Each path below is one point turned by a fixed rotation once a step. After each direction that follows a path, write how fast that rotation turns it, in degrees a step (0 if it stays still).
Each turn is a multiple of 5 degrees from 10 to 175, or 0.
Each row of a path follows its step; steps can be skipped.
Rotation 1:
step 0: [-14  46  21  -6 -11  -3 -16  28 -15 -28  -1  36  22 -30 -15 -16 -17  -8
  24  17  55 -25  24  -6 -47  -4  -9 -28]
step 1: [ -5  35 -35 -23 -55  26  10 -13 -14   4 -22 -61  11 -14 -30 -28 -18  26
  18   6   6  15   2 -25   5  21  -4   2]
step 2: [  6   9  -2  -4  11  24 -11  45 -22 -33  25 -25  43   2  18   7  13 -11
  13  41  31  11 -38  -7  16 -23 -28  46]
step 3: [ 16  36  14   9  12  29 -30   5  33  17  -4 -26 -14 -43  -3  -5   2 -44
  48  29 -51  -7  -7  -9  21   4  -1 -18]
step 4: [ 28 -27  -1 -14 -20  26 -19  27  26 -15 -34 -10 -17  24  -9  32  36   7
  21  27 -18  10  19  27 -22 -13  29  54]
step 5: [-10   9  65  34  -8 -14  37  -1   9  35   6  -4 -12  -8  -8   8  18   7
   6  14  -7 -12 -30  14  37 -42  45  20]
step 6: [ -8   1  18  21   8  -5 -24 -23  27   7  28  -2 -55  31 -28   7  -3  -1
 -15  17  15 -51  40  37   6  23 -22  32]
step 7: [ 23  17  33  28 -77  10  23  -8 -21   4   7  53  10  29 -10 -12  14 -16
  -5 -13   5 -15  23  -7 -25 -10  -4 -11]
step 8: [-34  29   7  16   0  30  40   2   0 -15  32 -14   4  21 -31 -28   8  47
 -23 -13  -6  -4 -14 -17  -7  67   2  13]
step 9: [-21  45 -13  40  18   8   4  17 -25 -39   7   7  28 -25  20  20  37  -5
   3  10  39 -26  32 -14 -24  -5 -32 -18]
step 10: [ 29  25   1 -17 -22  32   5 -29  15  -3 -68 -34  27 -13   5  -4  -2  25
   2  17  -9 -20  -9 -36  11  36 -25 -26]
Speeds:
[  7   6   1 -15   1   3  -3   2   5 -11  -3 -21   4  -6  -2   2  -3  -9
  -3  -9  24   7 -10  -6  -8  -1   2 -15]	35
[  6  -3  -4  10   3  -4   1 -25   3   3   0  -4 -12   0  -6 -17   9   8
  20   2   1   6 -15  -9   1   4   0  -8]	160
[-16   2 -10   0  -2 -19  13   2  11   1   2 -15  10  -3   5   1   6  16
   7   7   6  -3  13   3  -4  -6  14  -2]	90
[  7   4  18   8  -7   1   3  -5  15  10   7   6   9 -19   9   3 -17   9
  -3   1  -4   7  -2 -14  -7  -7  -2  -2]	155
[-22   1  14  -6  -3   6  -9  -4  -2   7  -6 -18  -6  10  -1  -4  -3   0
  -9   1 -17   3   6 -15   7   1   0 -11]	160
[-14  16 -10  -3   7   1   5  -9  -9  -8 -22   8   8  -1   9 -11 -16   2
  -1   9   0   2  -7   0 -10   1  -8   4]	35
[  4  -1  20   1   4  -6   9   5 -15 -10  -3  -4   3  -3   3 -11   6  -2
  14 -12  -8   5  10  10  -4 -19 -13  -7]	160
Rotation 2:
step 0: [ 35  36  17  -3  16 -27  -9  -4   7  -6 -14  -1 -21 -23 -26  23 -26  20
  -6  14  42 -16 -20   6 -13 -20  28 -16]
step 1: [  0  32   5  -2  15 -21 -26  -5 -20  25   0  -1 -10 -30 -53 -33  32  12
 -27 -23   2   8 -10 -23   6  16  -3  11]
step 2: [ 29   3  20  40 -16 -26  10  -8  -7  22   2  32   8 -33  23   9  24  21
 -12 -16  28 -23  15   1 -16  35   8   7]
step 3: [ 18  -7  -4  34  19 -23  -7  29   8  12   2  25 -33  32 -42  -7  10   3
  21 -18  14 -20  13  20  -2  20 -27 -15]
step 4: [ 43   8  10 -13   2 -20  10  25  12   2 -42  -5  -4  23  -6  29  -2  16
 -33 -27  19   1 -28 -12  -8  25  20 -27]
step 5: [ -2  20 -15   7  -4  -5 -11  23  15 -10 -11  14 -32 -23 -41  10  -5  -5
 -29 -40 -16 -14  14 -40  -6  17   1  39]
step 6: [ 42  28  23  12 -26  -3   1  -2  15  10 -14  31  14  -9  -4  13  14  27
 -22   7 -41 -24   9  36 -10  18  -6  23]
step 7: [ 32  -1  26  20 -21   6  -8  -2  14  -3  25 -16 -55   8 -41  17   2  19
   3   0  18 -37  -7   9   4 -13 -26   3]
step 8: [ 28  20  33   0  17  -2 -34 -28  -4  32 -27  -7  16  30 -23  25   5  21
 -22 -17   5  -7  -9 -31  21   1  -8  -5]
step 9: [  6   3   0  21  12  17  24 -22 -22   3  16  28 -20 -31 -26  36 -16  -1
 -40 -33  21   3  12 -11   3  29 -15  14]
step 10: [ 43  12  25  21  32   6 -21  -7   3 -23   2  50  -8   2  -4 -13  10  16
  -4  -6 -23 -13  25  21  22  29  16 -16]
Speeds:
[  1 -13  -6  12  -2  -7  -3  -7   6   4  -1  -5 -14  12   1  -6 -15   7
   7   9  -7 -17 -15  13   6   3   6 -14]	95
[  5  -4  15  -1   6  16  -2 -14   0  -5  10   1   4   1  -4   6 -14   0
 -17  10 -13  -7   0  -7   1 -18 -13  -1]	35
[ -1   7   3   7 -10   9  -9 -17  -9  27  11  -2   0   4   2  -3  14  -3
   8   3  15  -5  -7  -4  -6  -1  -8   1]	60
[  2 -14   1   6   7  -3   9 -10  16   2  -7  -4  10   3   3  -1  -4  14
  10 -18  10  11   0  -2   4  -2 -22   3]	70
[ 15   4  13  -2   1  -1   6  13   3 -10   7  -2  -1  19  -2   0   9  -4
  15  10  11  -3  11  15  -1 -13  -5  -6]	95
Rotation 3:
step 0: [-24   7 -18  -4 -49  23  -5 -16   7 -34  25  48   5  -7  -3   6   6  -6
  62 -27  24  25   3 -17 -13 -25  46  21]
step 1: [ -2  -3  -5   5  -8 -34 -14   0 -24 -42 -15 -13 -13 -13  16  47  -1  37
   9 -35 -53 -36 -37 -17   7 -37 -26  20]
step 2: [-44  27   2  21   6  31 -15 -16 -32   1 -35 -16  11 -25 -11   7  -9  39
 -22  41   2 -25  43 -32  10   3  44   6]
step 3: [-29 -10  24  17 -12 -15   4  21   0  -4  17  -6  22   5  16 -14 -17   3
 -54 -45  20  23 -42 -20 -13 -24  59 -31]
step 4: [ 29  10 -17  12  10 -31 -57   8 -31 -20  26 -31  18  34  26   8 -46  14
  14  39  -6   2  -5  36 -19   1   9 -25]
step 5: [ -9  30 -40 -20  -6  -7  12   8  11  28 -30  30 -13 -29  10 -26 -13  45
   4  19  61 -21 -18  29  11   1  -2 -40]
step 6: [-13   0   0  20  -1  30 -22 -11  31 -39 -19  48  11  31  24   3  18  10
  21 -56   9  22  20  45 -26 -17  14  -8]
step 7: [ 12 -10  -6 -28 -28 -22 -18 -53 -26 -18  -1   4 -37   3  -7  61 -21  37
  16 -25  13 -20  -8 -30 -34  20 -23   5]
step 8: [-15  -1  -8 -29   1  26  13 -13   8 -14 -38 -23 -33 -49  23   1 -12  12
  16  14 -12 -11  31 -18   5 -60  60   8]
step 9: [  6  47  17  27  -9  26   0  13  -9 -22  31   6  37  18  -9   9  16  29
 -14 -25 -13  -8 -35 -54 -14 -48  19 -20]
step 10: [ 20  -6  21  19 -22 -20 -66   0 -37 -15   3 -32  19 -35  15  -9 -20  16
  -3   4  -1 -42 -26  21  10  38  40   7]
Speeds:
[-10  -2   2  -5  11   6  -1  13   3 -16 -11   4   2  10  -5 -21   3  -9
   8  -5  15   6  -8 -16  -3  -8   3   3]	125
[  1  -5 -12   5 -10   0   7   0 -11 -10 -11  22 -22   6  -4  11   5 -11
  -2  -3  -9  -7  10  -7   1  -3   3   0]	55
[ -1  16   6  10  10  23   6   0  12  -3   1  11   1  -4  -9  -4   5   8
 -16  -7  -2  -2   9   0   9   5   1 -15]	110
[ -8   6  -9  -8   1  -5  -3  -2  16   8 -11  -8  10   4  -1  15  -1  -3
  15 -16  -9  -1   8 -16  10   9   4  -5]	55
[ -9 -14  -5  13  18   1  12  -5   2   4  12   3 -12  -4  -6   0  -1  16
  22 -10   1  -2   1   4  -6   3   0   6]	55
Rotation 4:
step 0: [-12 -20 -37  17  16  -7  15   3 -27   4   6  19  56   2  12   7  -5 -22
  11 -18 -41  19   0  24 -47 -40 -12 -47]
step 1: [  0  24  11  -1 -16  26 -37  15  39 -53  21 -25 -35  -1  48  20  17   4
  12  12  48   9  18 -23 -32   2  -7  -4]
step 2: [ 22  10  22  18   7  18   0 -23  12  86 -11  20 -45   1 -35  17 -22  23
  -5  11 -24  -7 -21  19 -19   7 -23  -4]
step 3: [ 32 -40 -29  29  -2 -17  15  35 -32   6 -15   2  23 -16  35   0   0 -29
  26   0  53   9 -12  15  22  31  27  30]
step 4: [ 32  12  45 -17 -38 -47   3  -3   7 -30  20   5  23  -5  -6  -3 -19  48
  27   2 -21 -42  24 -17   1 -31  -7 -18]
step 5: [-19 -13  42 -10  19  42  16   0  18 -11  12 -18   2 -27   8  -9  20 -14
 -55 -11 -25  -3 -44  11  12  25  -9  57]
step 6: [-26 -13 -48 -24  -3 -34  27 -27  -2  29 -49   6 -12 -12 -29  -9  37   2
   6  -9  11  16  57 -16  24  -6 -16   0]
step 7: [-22  23   6   4  32   1  -7  55 -27  -4  12 -25  33  37  34 -17  10  -1
  -8  37 -35 -11   6   5   1  -1  41 -46]
step 8: [ -2  20 -25  32 -25  31 -41 -63 -19 -50   9  -7 -22  20 -14  28  10  26
 -14 -20  -1  -5   3   8 -19  -8 -15  28]
step 9: [-23  17  30   3  21 -13 -22  33  14  54 -12  36  11  12 -28  12  -7 -13
 -10 -19  43  51 -33 -26   4   6 -26 -15]
step 10: [ 26  23 -56 -15  -3 -22   3  -8  -9 -11  29 -10 -22 -52  -1 -20 -44 -11
  19  33  15   4  -8  32  12  11  45 -16]
Speeds:
[  4   1   7  13   0  14   4 -21   9  -1   0   3  -1  13  -8  -6  11  -6
   6  13  -5  -3 -14  -1  11   7 -14   5]	115
[  4  -4   9   0  -2  10 -16  -3   9 -11  -4 -13   6  -5  -7  -1 -13   3
 -10   7  -5 -14  14   3  -7  19   2 -11]	115
[ 14   9 -14  -9 -16   5  -1 -13  -7   5 -13  -2   2  -9  -8  -8  -1  11
  -2  -2  -4  -5  -1   7  -2 -18 -13 -10]	170
[ -6   1  -9  11   6 -18  -3 -16  13   5   6  17   1  -3  -6   3  -7  11
   7  -2 -18  -3  13   3  -8   0   2   6]	170
[ 17  15   0   5  -8   0 -10  12   2   5   2   4   9  -2 -20  18  -4  -7
   7   5   7  -4  -4   1   2  -1   9  15]	55
[  5 -16  -5   7   8  -7  -1  -3   1   0 -14  -7   1  -4  -5   5   8   0
  13   6  -3   0  -7   9  13  -4  24 -19]	100
Rotation 5:
step 0: [ 11  10  -2  32  -4  25  -7 -36  -2  13  15  -8  18 -23 -22 -21  -7   0
 -31  13   8 -20  -4   0 -61  39   9 -31]
step 1: [ 18  31 -30 -47 -31  41  10  -4  28   1 -34  -4  -7 -13   0 -15 -26  10
 -24  26 -12  -3   0   4 -15 -13 -26 -17]
step 2: [ 24  -4  -6   8   4  -6 -30 -17  -5   3   6 -45  13   4  49 -23  -6   9
  19  42 -14  -8  30 -11   3  -2 -49 -14]
step 3: [-17 -20  -1 -51   9   6 -63 -38  11  21  -2 -17   1   4  14  18 -16 -25
  -2  -9  -2 -34   0  -5 -21  17   3   6]
step 4: [-18   9 -55 -12   0 -32   2 -12  32  20  -4  -1   5  11   2 -41  -1   8
  -1  16  30 -29   7  -8 -27  -5   3  51]
step 5: [-19 -10 -44  29 -31  15 -16 -29   2  23 -12  14  27   6  18  -3  -4  10
  21   4  -1  39  33  -3 -36  10  22 -24]
step 6: [ 22 -28 -22 -20 -10   3 -18 -15   6  31 -72  -3   1 -12  20   9  -9  14
  -1  -7 -10  21 -11  29  16 -34  -4  16]
step 7: [  9 -22  -6  23  16 -30 -56  -8 -56  11 -13 -14  16  13 -10 -35  -5  -4
   3  28   7  13  -1 -16  17  -9   0  26]
step 8: [-14  -1  13  -4 -22  24 -40 -18   3  -9 -13   4  -3   5 -30   2 -50 -10
  36 -21  31   2 -20 -18  -7  -3  42  26]
step 9: [ 20  27  -5   5 -11 -36  -4  20  28 -19 -29  17   0  22   0 -23   4   1
  31 -12  54  31  -3   7 -16 -36  -8  11]
step 10: [-13 -40  21  31  -4   9 -34  21  -7  -7  -9  37   4   4  37  14  10 -12
   1  25  40  33  10  10  -2  -7  16 -34]
Speeds:
[  8  11   0  -4 -16   8   9   2  -9   3  -2  11   4   8   9   6  12  21
  -2   8  13   0   0  14 -15   3   9  -2]	80
[ 10   3  -8  19  -5 -19  -1  13   4   8   5 -13  -2  18  -3 -15  12   7
  -2   4   2  -3  -1  -2   6   2 -10  -2]	145
[  3 -16   6  -2  -7  -7   1 -12 -22   0   3   6   2  10   8  -3  -2  -7
 -13 -10   5 -25  -3  -1   6  -8  -2   0]	90
[  9  10   4  -9   3   6 -17   0 -12 -10   8 -14  -8   4 -12   9  -9  21
   3  -1   0  -3   9  -6   4 -13  -7   3]	65
[-19  10   0   5 -12  10   2  11  -2 -12  -8 -10  10  -1 -10 -15   1  -2
 -10  -5  -2 -12   6  -9  -9  -2  11  11]	95
[ -8 -10   6  -7 -11 -13   4  -2  10 -16  -7  -9  17  -2  10   1  -5  15
  -9  -3   0  13   4   2   9  -4  -5 -15]	90
